In the data rows, 128 means zero.
Here are some points, each followed by its number:
[171 168 115 166 202  32  19  44 110 144 113 126 126 130  42  99] 0
[148 124 104 134 141  83 108  97 124 134  97 111 168 155 109 111] 1
[152 115  96 130 130 130 135 141 134 143  35  90 220 158 121 160] 2
[192 151 107 148 121  99  85  81  98 109  74  87 185 146 112 101] 3
[136 157 133 150 169  84  86 111 130 102 200 142  56 109 113 101] 4
[137 120 108 134 136 105 133 118 132 138  75 121 155 148 120 145] 5
[172 118 106 133 128  70 122 163 117 126  23  69 219 151  84 161] 6
[ 95 111 156 115 109 127 145 116 126 119 152 133 105 116 178 138] 7
[159 160 111 152 190  75  91  66 131 144 133 141 121 144  67  99] 8
[255 144 127 169 221  11  36 144 113 126  39 105 184 142  29 109] 9
[160  96  92 111 115  95 148 169 121 145  22  89 231 139 106 185] 10
[122 131 118 121 113 157 129 132 122 118 147 124 122 121 134 118] 11
[195 115  74 105 123  79 136 148 123 152  57  93 215 143  99 149] 12
[ 40 118 206 151  90 126 162  81 131  89 211 137  11 130 201  96] 13
[125 129 149 115 124 125 116 100 123 129 162 100  91 153 153 100] 14
[121 120 126 121 125 123 127 118 126 134 148 129 141 131 135 110] 15
[143 121 116 126 118 128 123 126 121 131  77 105 176 136 103 126] 16
[125 110 160 113  90 164 174 147 140 169 121 143 131 132 137 152] 17
[107 137 154 116 103 134 118  92 139  88 161 127  91 124 134  67] 18
[140 107  93 141 148  80 127 142 130 129  73 104 171 133 128 158] 19
[167 131 105 144 151  56  83  75 112 102  54  80 206 151  99 105] 20
[197 140  89 163 185   0  64 102 108  68  72  81 194 130  98 123] 21
[113 129 139 120 103 171 131 133 122 130 145 126 128 132 132 111] 22
[127 133 129 136 147 112 139 135 139 143 141 153  94 123 123 149] 23
[118  96 119  96  82 197 184 204 123 132 172 144 105 109 180 145] 24
[125 113 128  93  85 161 140 110 110 116 124 109 131 118 115  99] 25
[160 114 106 129 110  93 140 148 128 153   0  68 255 178  88 180] 26
[ 93 121 149 126 114 138 144 116 132 107 153 130  90 105 151 144] 27
[145 119 115 119 114 128 120 124 121 131  55 102 202 144  96 128] 28
[164 134 107 142 176  78 119 133 140 142  81 127 145 140  87 162] 29
[ 40 122 247 103  60 193 127  51 131  88 226 136  35  88 178  77] 30
Which five points above are nearest to each new point by angle, seen from the average point of the numbered points? Their numbers follow each, nearest first.
[101 118 109 116 101 150 155 154 130 143 176 146  95 130 170 146] 24 11 7 27 15
[134 111 114 104 120 136 163 177 141 134 109 112 157 131 143 179] 24 17 10 2 19
[167 125  98 135 138  79 108 116 113 103  92  95 180 134 132 135] 21 20 3 6 12
[155 125 106 135 136  82 113 126 117 108  97  99 167 133 123 129] 21 20 6 19 12
[138 116 140 106 123 137 150 152 127 136 119 115 136 137 151 136] 24 17 7 22 11
[155 119 116 130 135 118 135 178 119  84 147 117 124 105 136 139] 24 11 27 23 7
[144 144 115 138 177  55 120 115 135 170  88 136 162 139  90 152] 29 9 8 0 1
[130 118 108 123 123 130 135 123 123 128 138 125 141 124 160 134] 24 7 11 15 27
[148 162 143 157 185 109  96  96 138 114 211 143  45 113 117 101] 4 23 14 18 8
[112 124 136 104 106 157 142 134 124 130 123 119 130 130 133 122] 22 24 11 25 17
[200 167  47 189 244   0  63 173 120  76  38 141 159 141  60 217] 29 9 21 19 6
[150 127 106 124 132 115 124 114 127 130  75 109 176 142 117 141] 2 26 28 10 12
[160 159 121 159 196  96  95  53 146 152 221 182  29 113 145 124] 4 23 8 14 13
[124 117 121 108 102 150 145 134 123 144 146 121 132 126 151 130] 24 11 22 17 15
[115  94 118 103  98 191 186 199 134 132 160 142 109 109 168 140] 24 11 17 22 7
[148 133 126 132 128 101 112 138 118 103  93  93 166 129 102 121] 6 21 20 9 28
[106 126 118 122 108 132 148 166 117 116 168 125 111 130 167 144] 24 11 7 27 22
[155 114  80 125 138  82 118 118 119 129  63  95 208 136 124 130] 12 6 10 2 26
[141 118 117 133 128 109 123 141 130 133  82 119 167 140 113 166] 10 2 26 19 5
[146 137 121 140 164  91 107 101 134 137 128 134 123 131 105 124] 8 0 4 23 29
[133 117 131 119 108 156 161 140 132 151 109 130 132 137 143 161] 17 24 22 7 11
[ 79 122 178 115  93 168 135  92 130 115 168 137  85 115 155 103] 30 13 27 7 18
[143 131 117 143 126 105  95 101 128 110  78  97 181 150 103  91] 20 3 1 28 21
